runs of hidden systems
seq 1, tafab (10 x 20)
[[ 13  20  24 -19  -9  34 -67  11  26  10  27 -49  22   8 -16  -9  23  21
   26  27]
 [-28  -1  41 -23 -47  58 -16 -11   9 -34  -4 -16 -11 -12  -4  16   3  42
  -12  49]
 [-21  -2  10  30   1  61 -16 -25   8   2  23  23  24   6  17   4  61  32
  -46  26]
 [-12  -7   5  33 -41  -3   8 -23   7  24  30   6  28  42  15  40  26  51
   29  37]
 [-36 -24   0  18 -28  25  63 -27  -4 -24  20  43   6  41  18  27 -10 -13
  -11  11]
 [  8   1 -16  10   9  -7  25 -18 -20  20   4  31  57  53  40  17  29 -35
  -13 -26]
 [ 11 -18 -21 -15   4 -21  19   3 -17   0 -27  11  31  28  11  63 -25 -13
   57 -27]
 [-40  -3 -37 -11  41   7   0  31 -29 -39 -34  11  -1  21  16  18 -26 -46
  -12 -45]
 [  1  24 -22  -8  34 -52 -41  18 -33  14 -64  -6   9  -3  30   1   2  12
  -10 -38]
 [-10 -19 -22  22  36 -36 -10  28  -5   1 -40  10 -36 -54 -18  22 -38  22
   19 -13]]
seq 2, tafab (10 x 20)
[[ 11  -2 -34  19  42  36  22   4 -36 -26 -11  39  18 -14  22  22  24 -28
   -9 -59]
 [ -4  13 -45   0  33 -61 -37  15   9  12 -23 -32  18  54   3  22 -13  12
   26 -19]
 [-46 -16  12 -18  -3 -17   8  22 -34  -7 -50  25 -38 -35  14   2 -56 -13
    2  -8]
 [ 30  19 -34  44  49 -18  -8  19 -15   0 -11   2  -1 -38   7 -22  25  -8
  -48 -41]
 [  9  -4 -14  -9   4 -76 -12   4  27  45  -3 -34 -31  -3 -39  -5 -23  21
   39  10]
 [-16  -3  25   1 -11  12  24  15  -9 -17  14  15 -53 -44  -5 -56 -44 -38
   -9  -4]
 [ 70  29   7   5  11 -21 -15  -7  25  10   9 -31  25 -17 -10 -40  32 -13
  -42  -4]
 [ 11 -22  27 -47 -18   8 -12  -5  30  30  14 -25 -17 -26 -55  11 -13   8
   58  29]
 [-17  21  16  -1 -14  73 -13  11  -5 -49  34 -11 -16  -5   4 -44   0 -19
  -18   1]
 [ 32  18  27 -14 -15   0 -38 -31  29  10 -15 -23  43  15   9   2  42  43
  -34  35]]
seq 3, fatev (10 x 20)
[[ 11 -10  17 -11  38  39 -46  20  -4 -24 -45  16  57 -27  21  37   6 -15
  -31  -8]
 [-24  -2 -26  15  -1  10 -42  37 -12  21  10 -41  -1 -17 -27  61  35  44
   25  10]
 [-49   9 -12   6  -5   5   1 -31  -5 -23 -21  15 -60  10  12 -27  -7  64
   -1   3]
 [  2  -2  19  55  24 -35 -12 -11  13  29  -5  45  25  -5  42 -37   1   4
  -51  15]
 [ 32 -13   0  30 -39 -49  54   9  -1  41  38 -14   2 -25 -29  27   5 -14
    2  18]
 [ -6  -4 -27 -31   4  13  64 -33   7 -20  26  10 -39  33 -24 -35 -15 -47
   15 -33]
 [ 32  25  21 -28  18 -11 -34   7   2   2 -12  -2  51  31  36 -32 -18 -50
   16 -22]
 [ 23 -10  18 -24 -17  17 -15  45 -13 -23 -28 -33  27 -48 -22  71 -13 -12
    7   8]
 [-50   0 -42 -21  31  57 -31   6  -6 -19  -2 -19 -34   3 -30  12  34  20
   -1 -21]
 [ -8  27  18  12   8 -19 -66 -16   5  15 -26   3  -1  10  39 -36   3  69
   16  11]]
seq 4, fum (10 x 20)
[[-21 -13  20  -8  27  35 -11  26   2   9  22  12 -28 -53 -24 -46  -8 -55
  -26  -3]
 [ 45  40   9 -10 -18  -7 -32  -8  26   6  27 -58  -6  -1 -23 -43  26  22
    3  12]
 [-12 -35  47 -23 -13  40   1 -21  47 -10   7  14 -14 -19 -31  -2 -30   7
   12  50]
 [-33  12  18  17 -12  55 -30  21 -11  12  53 -10  12  -1   9 -28  41 -20
  -36  21]
 [ 25  15  14  -6 -43  16   1 -48  28  -9  10 -22  15  27  -5  17  35  63
    6  34]
 [-59 -43  20  19   0  51   7  -9   8   3  23  55  15  18  14  26  -5  -5
    1  32]
 [-11  34 -11  29 -35   3  -3   8 -38   4  24 -18  36  44  42  12  48   9
  -28   0]
 [ 13 -20  -9  -7  -8  -4  39 -52   8 -12 -35  30  22  30   8  57   7  38
   15   1]
 [-50 -17 -25  33  28   5   1  32 -38  17  12  39  22  26  35  24  -7 -39
   13 -26]
 [ 30  39 -30   0 -22 -56  14   3 -34 -21 -38 -34  15  30  30  24   6  14
   -9 -32]]
seq 5, Detin (10 x 20)
[[-53  28  -9 -34 -30 -13   6   5 -32 -24 -16 -26 -18  57  29 -25 -14 -23
  -31  -8]
 [ 45  -3  21   1  24  -1  -9 -21 -19  17 -48  47  42 -39  34  13  24   8
  -10 -23]
 [ -2 -23 -36  43  31 -15  -5  43  20   6  30 -18  -1 -13 -42  48 -18  -6
   36  -1]
 [-46  31 -16 -46 -30 -23   8  -1 -29 -18 -20 -38 -56  30   4 -37 -13  -2
  -20 -12]
 [ 39   1  30  10  37  -6 -18 -26   0  16 -40  55  25 -39  36 -35   7   1
  -21 -17]
 [ 20 -17 -11  47  11 -28  -8  48  26  24  42 -31  12 -28 -41  37 -11 -12
   18  20]
 [-29  21  -9 -62 -37   3  28 -16 -14 -18  -3 -41 -63  14 -27 -33   1  -8
  -13  -8]
 [ 32   8  34   0  38  19 -31 -34  17   6 -16  46  29  -7  37 -55   5  -7
  -10 -11]
 [ 24 -14  19  39 -16 -13 -21  47  23  15  31 -32  38 -26 -23  52 -13   0
   15  43]
 [-40   3 -15 -52 -33  42  30 -18 -14 -26   3 -28 -55   4 -36   0  21   5
  -19  -1]]
seq 6, Tozor (10 x 20)
[[  4   6 -26 -18  -8   2 -21 -16  14  12   3 -37  40  55 -14  55  46  36
   14  12]
 [-55 -22   9 -22 -25  31  18 -20 -29  -8 -21  40 -16  15  22  30 -16  23
   39   3]
 [-10  15 -34  56  26  -3  -1   4 -24 -22 -10  26  37  34  55  19  21   6
  -39 -25]
 [  6 -12 -19  -9 -10 -69  10  -4  -7  47 -30 -13  12  12 -10  57   6  26
   24   3]
 [-32 -18 -24  17   9  -6  52   4 -32  -4   3  44 -38  -2  11  -5 -35 -30
   26 -36]
 [ 24  30 -26  26  26 -72  -8  13   0   1 -12 -14  22  39  31 -31 -16 -28
  -26 -30]
 [ 29 -22  20 -34   4 -50   4  19   0  37 -34  -4  -5 -50 -27  18 -40 -27
   32  -3]
 [ -6   9 -27  10  34  21   3  38 -16 -24  24  -7 -38 -28 -18 -35 -18 -50
    5 -45]
 [ 20  34   9 -23  12 -47 -57   7  27   6 -22 -50  -7   7  -4 -55 -13   9
  -18   6]
 [  4 -27  53  -4   2  22 -19  21  10  15  -7  17 -16 -88 -23  -5 -21  -6
    1  28]]
seq 7, Til (10 x 20)
[[-33   3  17 -30 -29 -19  -9  14 -43  43 -25 -14  -2 -25   8   6  35 -10
  -65  13]
 [ 48   1 -17  25  22   7  24 -41   5  13  12  31 -23 -35 -13 -14  27  39
   45 -31]
 [-27 -14 -10  32  13 -28  -2  15  54 -15  32 -14   2  49 -11  -8 -47 -18
  -13  34]
 [ -1  12  40 -43 -54 -12  22   3 -45  24 -14  -3   9 -12  24 -15   7 -43
  -34   4]
 [ 70   0 -17   2  39  38   7 -29  17 -11   7  14  21 -23 -20  11  32   4
   38 -40]
 [-52  -5 -13  -4  -1  -5 -37  32  28  -8  22 -40  -2  55 -17  17 -35  -1
   27  30]
 [-21  19  38 -26 -41  18   0   4 -55 -19 -42  12 -10 -28  47 -16  -2  -1
  -37  -3]
 [ 44  -8 -21  33  59  19 -24 -13  22  10  -7  17  27 -35 -14  23  49  31
   -6 -18]
 [-57 -16 -14  14 -25 -33   3  15  14  27  33 -25 -32  31 -26  18 -23  20
   28  38]
 [ -5  16  22  -1 -26   2  44 -28 -26 -28 -18  34 -18  -4  42 -49 -11 -21
  -54 -11]]
seq 8, fani (10 x 20)
[[ 13 -14   0  20 -21 -30   7  53 -22  25   6 -27  34 -33 -15  68   8 -26
  -19  13]
 [ -6   6 -38 -47   0  12  42 -22 -14  -9   6 -17 -62   1 -43 -13   9 -10
   35 -43]
 [ 13  16  15  -3  47 -17 -48 -14  32  -1 -18  18  20  31  35 -63 -29 -11
   10 -11]
 [ 11  -6  37  13 -28 -12 -27  55 -19   4 -23 -20  34 -55   7  52 -14  -4
  -24  32]
 [-17  -6 -39 -18  10  39  24  -6 -12 -11  11 -17 -56 -34 -54  11  37  10
   -6 -26]
 [ -6  21   2   5  27 -18 -40 -31  40  18  14   2 -11  44  13 -71  -6  29
   26   3]
 [ 11 -11  64  27 -42 -12  -3  24   1  -1  -7  12  35 -36  29  13 -32  -9
  -36  51]
 [ -2 -12 -31  -5  -2  39  39   0 -16   3  30 -14 -10 -25 -45  33  61 -22
  -38 -16]
 [  8  16 -13 -25   6  -4 -11 -43  32  19  27 -11  -8  60 -10 -37   7  21
   69  -9]
 [ -1  -7  56   9 -19   8  -9  11   8 -34 -18  27  38   6  48  -1 -56 -23
  -12  29]]
seq 9, fani (10 x 20)
[[ 24 -24  29 -40 -23 -17  12  10  16  13  -3 -12  43  14 -12  44 -34 -45
   36  17]
 [-15   7 -13 -38  10  62  -3  26 -41 -41  -9  -7   3  -1   3  17   3 -48
   11 -45]
 [ 12  25 -23 -21  36   2 -63 -12   8 -24 -51 -23  16  21  10  12  17  52
   13 -22]
 [-50 -26  22  24   3   3 -38  24  -2   2 -31  25 -15 -33  15  30 -40  45
   19  31]
 [-32  16 -28  56  -1  -1  13  15 -33 -12  14   1 -39 -22  12 -18  26  22
  -58  -9]
 [ 23  -1  -8  13  -4 -63  27 -49  30  50   6   5 -20   7 -16 -27  23  35
  -11  13]
 [  7 -26  31  22 -13 -19  40   9  12  35  49  32   6  -8   0 -23 -39 -61
   22  17]
 [ 41  26 -11 -24 -15  -4  31  11 -13 -20  16 -42  23  15 -10  -6  16 -66
  -34 -25]
 [ 29 -11   9 -81  17  14 -19 -23  20  16 -29 -13  19   2 -31  18   6 -12
   46 -14]
 [-21   2  12   4  22  54 -57  44  -6 -37  -2   1  15  -6  19   8 -36 -10
   45  -8]]
seq 10, Detin (10 x 20)
[[ 35  11 -16  30 -22 -43  40 -18  35 -29   5 -34 -30  -7 -31  -3  -6  32
  -37  18]
 [-32 -21  23 -48   7  -3  12 -30  17  54  15  23 -15  11 -18 -49   5 -48
  -16  10]
 [ 64  27  28  30 -25  17  10   7  -9  -8  42   0  34 -13  24 -22   2 -25
   34 -12]
 [ 18 -16  -1 -36   0  14   6  -8  51 -41 -15 -37  21  16 -43  45  -8  -8
  -29  24]
 [-55  -1  16 -47   2  61 -43  12 -31  27   9   6   3   8   7  -6  24 -18
   32  -6]
 [ 32  26   3  50  -8  21 -24  -1  -3 -52 -14  -1  21  -5  37  15   0  64
   13   0]
 [-59 -41 -10   4  12 -13 -12   0  27  19 -16   4  -2  10 -20  46   2  26
  -44  45]
 [-34  13  -8  21 -27   9  22  -7 -57  41  36  25 -27   0  27 -25  32   9
   26 -19]
 [ 51   6 -17  41  10 -42  45 -41  33 -35 -12  18  14  31  15  -3 -18  20
  -14  -8]
 [-32 -34   5 -27   4 -29  17  20   0  52  12   6  20  18 -15  20 -13 -72
  -10  11]]
seq 11, Til (10 x 20)
[[-57 -23 -23  37  -9 -21  44  17 -28  -8  -5  25 -19   3  16  26 -16 -12
  -51   4]
 [ 22  14 -36  10  21 -51  33 -30 -23  34 -13  20   5  17  20 -19  34 -10
  -25 -44]
 [ 33 -19 -17  15  26 -57  27   4  21  21   8  14   5  12 -13   8 -49 -27
   61 -20]
 [-12   6 -14 -21  -1 -14  25  43 -18 -28   4 -29 -12  10  -9 -10 -40 -83
  -20 -24]
 [ 41  34  -7 -60  21 -13 -32   2 -19   2 -44 -35   2 -15  -4 -23  14 -16
    9 -45]
 [  6 -10   5  -5  36  11 -52  32  22  -6  -9 -11 -21 -44 -30   2 -38  12
   59  -2]
 [-39  16   7   4 -18   9 -31  42  -5 -25   0 -43 -42 -31 -13 -24 -10   6
  -54  24]
 [ 23  13  27 -16  -3  -9 -19 -39  11  31 -25   2 -20 -46  -7 -42  39  46
  -37  15]
 [ 15 -26  23  44   6   7   6 -13  52  28  56  20  -8 -26 -29 -19  -5  17
   21  41]
 [ -7   8  20   4 -60   3  38 -12  17 -11  47 -26   0  32  -7 -19   3 -20
  -49  43]]
seq 12, fum (10 x 20)
[[ -8 -11  -3  29   9  60 -19  44 -33   1  30   9  31 -30   5  49  23 -14
   34 -14]
 [-31  26 -47 -17 -13 -11  -3  -8   3 -39 -13 -53 -18  60  -9  20  13  37
  -18  -3]
 [-33 -19  31 -10  13  -7 -22 -24 -11  22 -55  59   5  -9  42  -8 -17  24
   -1   8]
 [ 20   9 -18  83   3 -14   5  44 -31   4  26   1  17 -37  18  25  16   5
  -11 -12]
 [ -4  -8 -39 -23 -13 -56  53 -31  19   9  -7 -27 -34  33 -40  13   0   4
  -16  -1]
 [ -6  -6  24 -13  21  -3   8 -15 -19  30  -5  59  -3  -3  36 -55 -27 -44
   28 -29]
 [ 72  24  -6  34   5 -16  -7  37   7 -32  12 -37  44 -12   3  15  -9 -27
   -5 -17]
 [-17 -26 -11 -79   3   1   9  -5  16  10 -27 -29 -21  -4 -60  34  -5 -20
    5   2]
 [-25  24   8 -10  21  41 -47  11 -30  -2  -2  14 -25 -15  28 -57  -2  -2
   31 -34]
 [ 38  17   7  38   2 -24 -39  17  41 -37 -16 -39  18 -12  -1  10 -18  43
  -30  30]]
seq 13, Tozor (10 x 20)
[[ 33 -19  31 -18 -19   1  45 -24   0 -31 -49  25   7 -44  -1  29 -16  -3
  -44  10]
 [ -7 -13 -42  13  46  26  -2   6   5  36  51   5  17  20 -27   5  49 -38
   12 -28]
 [  4  32  15 -24 -46 -28 -12  -3  -6 -19 -10 -37 -12  39  20 -11 -36  31
   58   6]
 [-17 -30  17  -4  34  25   4   1   2 -31 -47  47  17 -29  14  16 -19 -28
  -62   0]
 [ 11  18 -32  19  15  -9 -33  28 -24  53  32 -33  21  -5 -10  17  61   5
   19 -22]
 [ -8   2   1 -15 -27 -18  22 -21  12 -35 -25 -11 -54   3 -12  -3 -45  47
   36   7]
 [-42 -18   9  31  35   7  -9  11   4  10   5  46  19   3  30 -29  -7 -45
  -68   7]
 [ 63  27   6  10 -34 -40  -4  10 -19  41  13 -41  26 -22  -4  18  35  16
   23  -2]
 [ -9 -30 -13 -25   9  19  48 -28  33 -38  -3  12 -46  -4 -45   5 -38  -8
   18  -3]
 [-35  19   9   6  17   6 -41  20 -10  22  25   5  28  43  39 -51   7 -47
  -22  -3]]
seq 14, fatev (10 x 20)
[[-25 -11 -28  60  14  21  -5  16 -17   0   9  10  16 -15   8  47  51  30
  -54   8]
 [-21  -1 -30  17 -15 -44  24 -37   2  40  10   5 -26  39  -2   4  21  54
   34   4]
 [-10 -10  14  36   0 -29  44 -14  -5 -11  -4  61  -7  11  44 -32 -54 -20
   -1  -4]
 [ 34   5 -21  18   4 -47  34  23 -13  13   9 -12  39  10   4  16  10 -64
  -46 -20]
 [ 20 -10 -25 -57   2 -18  31  -6 -11  16 -12 -19 -18   2 -41  28  -8 -26
   62 -38]
 [-12  14 -12 -13  43  21 -37  29  -6 -48 -22   1  -9   8  18 -29 -48 -30
   26 -41]
 [  7  23   6 -19   5 -25 -66  40  -9  -1 -50 -49  21 -25   4  17   5  10
  -42   6]
 [-14 -23  -4  -7  16  16 -13   1   2  20 -17   0 -47 -71 -49  19  19  42
    8   8]
 [-19  19 -11  45  23  -2 -26  -8  28  -2  36   0 -40  10   0 -69   0  31
   -6   6]
 [ 22   7  49   0 -41 -49   9 -23  26  27  -2  -5   3  -8   8 -40 -12   6
  -45  48]]

runs to name
seq 15 (2 x 20)
[[ 25  -5 -22  26   6   6  41   4  17 -31  22 -14 -53 -52 -50  -5  -9   6
   -5  -7]
 [ -7  16   6 -16  11 -27 -17 -18  35  35  34 -21 -18  31 -14 -81   4 -25
  -21  10]]
	tafab
seq 16 (2 x 20)
[[ -2 -25  23  63  24 -23 -26  37   2  20 -13  35  36 -41  28  26 -24   1
  -20  23]
 [-12   2 -41  11 -26 -23  36  19 -23  16  25 -43 -40 -21 -43  26  34   6
  -22  -7]]
	Detin
seq 17 (2 x 20)
[[ 43  18  22   6 -10 -14 -23  15  20   4  29 -21  53  38  17  -1 -27 -22
   62   5]
 [-26 -10  17 -42 -37  36  17  21 -18 -51 -26 -21   3  -6  -5  50 -20 -25
  -28  15]]
	fatev
seq 18 (2 x 20)
[[-24  10 -18  42  11 -28 -23  36  23 -21   7 -38 -21  -8 -15 -15 -12   6
  -70  23]
 [ -2   7  23 -40 -31 -25   5 -31 -14  65  -7  -6 -34 -31 -17 -36  37  19
  -10  12]]
	Detin
seq 19 (2 x 20)
[[ 15   4  21 -37 -28  45 -13 -26 -27   8 -19   7  10 -16   7  32  32  45
   59  -6]
 [-40 -13 -33  39  30  47  -8  -1  14 -58  -2  19   7  34  12  39  -4  29
  -12   1]]
	Tozor
seq 20 (2 x 20)
[[  9 -11  10 -55   4  59 -10 -37   0  24   7  10   0  -7 -25   8  37  13
   61 -13]
 [-17  17   6  28   3  48 -46  24  13 -57  20 -13  27  38  30   3 -22  12
   17  11]]
	tafab
seq 21 (2 x 20)
[[ 68  19  -9  21 -12 -11   5  19  10 -19  13 -50  -9 -54 -39   8  13  16
   -6  -2]
 [-32 -15   5 -58   7   8  -9 -28  49   8   0 -21 -39  15 -51 -32  -7  -2
  -13  26]]
	Til
seq 22 (2 x 20)
[[-35  18   4   5   6  -7 -83  27  21   3 -11 -46   3  13   1  -4   3  45
  -17  37]
 [-18 -14  46   4 -36  12   5 -11 -20  17 -20  26 -31 -67   6   1   3  43
  -17  34]]
	Til
seq 23 (2 x 20)
[[-50  -5  18  -7  -3  63   4  -2 -30   1  25  39 -34 -14  15 -40  -1 -19
   21 -12]
 [ 49  35 -12  43  12 -15 -23 -14  25 -28  -2 -20  42  26  25  -7  28  32
  -44   2]]
	fani
seq 24 (2 x 20)
[[-22 -23  50 -53  -9  39 -13 -11  26 -14  -6  18   1   7  -4 -15 -45 -27
   23  27]
 [  0  22   6  15   6  61 -46  30 -27 -27   6 -12  46  -9  31  13  40  -9
  -35  -7]]
	fani
seq 25 (2 x 20)
[[ 15  10  12  -5  -7  33 -18 -10 -13  40  37  -1 -22 -33 -17 -23  35  27
   70  -9]
 [ 15   5   8  34   6   8   0  -8  61 -63  16  -9   4  23  -1 -24 -41   6
  -26  28]]
	fani
seq 26 (2 x 20)
[[-14 -30 -29  33  49  17  -7 -11  47  14  40  21  -8  15 -33   9  -1  18
   44   4]
 [-44  22  24  -3 -54 -33  -6  30 -20   6  16 -29  -6  39  31 -28 -34 -24
  -13  28]]
	fum
seq 27 (2 x 20)
[[ 16 -15 -18   1   8  -5  37  22 -36  17  -3  10  35 -23  -1  45  26 -59
  -33 -30]
 [ 13  14 -59 -25  19 -22  16 -15  -7   6   3 -27 -23  38 -25   8  13   5
   59 -51]]
	Til
seq 28 (2 x 20)
[[ -5  -3  45 -11   9 -10 -51  -3  -9  52 -35  23  -6 -59  13 -25  13  31
   -7  17]
 [ 22   2  -9  71  -8   5  19  19  11 -14  46  -9 -28 -47 -23   0   1  27
    7  12]]
	fum
seq 29 (2 x 20)
[[-20  16   6  -4  44  12 -54  -1   2 -34 -49  23  -9   0  39 -45 -25  12
  -17 -19]
 [ 16   0  18  34   3 -39 -45  40   2  36 -15 -23  26 -50  -3  25  16  22
  -39  31]]
	fatev
seq 30 (2 x 20)
[[  2  -8  28 -29   6  44 -14  19   6  28  47  -6   4 -23 -26 -30   4 -62
   28  -2]
 [ 42  36  16 -28 -30  41 -23  -5  12 -50   8 -54  12   8  -7 -10   9  14
   10   4]]
	fatev
seq 31 (2 x 20)
[[  1  14   2 -14  -8  -6   7  42 -65  17  -3  -4 -13 -45  12 -16   0 -55
    3 -42]
 [ 62  23 -36 -11  37 -17   1 -22  34 -39 -24 -30 -13  -3 -28 -13   1  18
    3 -36]]
	fum
seq 32 (2 x 20)
[[ 20  10 -34   1   2 -39  40 -17  23 -50 -23 -26 -50   2 -29  -6 -31  19
  -11 -17]
 [-42 -14  19 -24  34 -26 -32   4   1  59 -15  28  -5  -4  11 -49  -9 -38
  -21   2]]
	fani
seq 33 (2 x 20)
[[-17 -34  33  45 -12  37  13  31   6  -4  40  28  -8 -51 -10  17 -31 -13
   17  31]
 [ -9  37 -31   0 -19   9  17 -20  -1 -17  33 -39  -5  53  -2 -25  50  -2
  -53  -5]]
	fatev
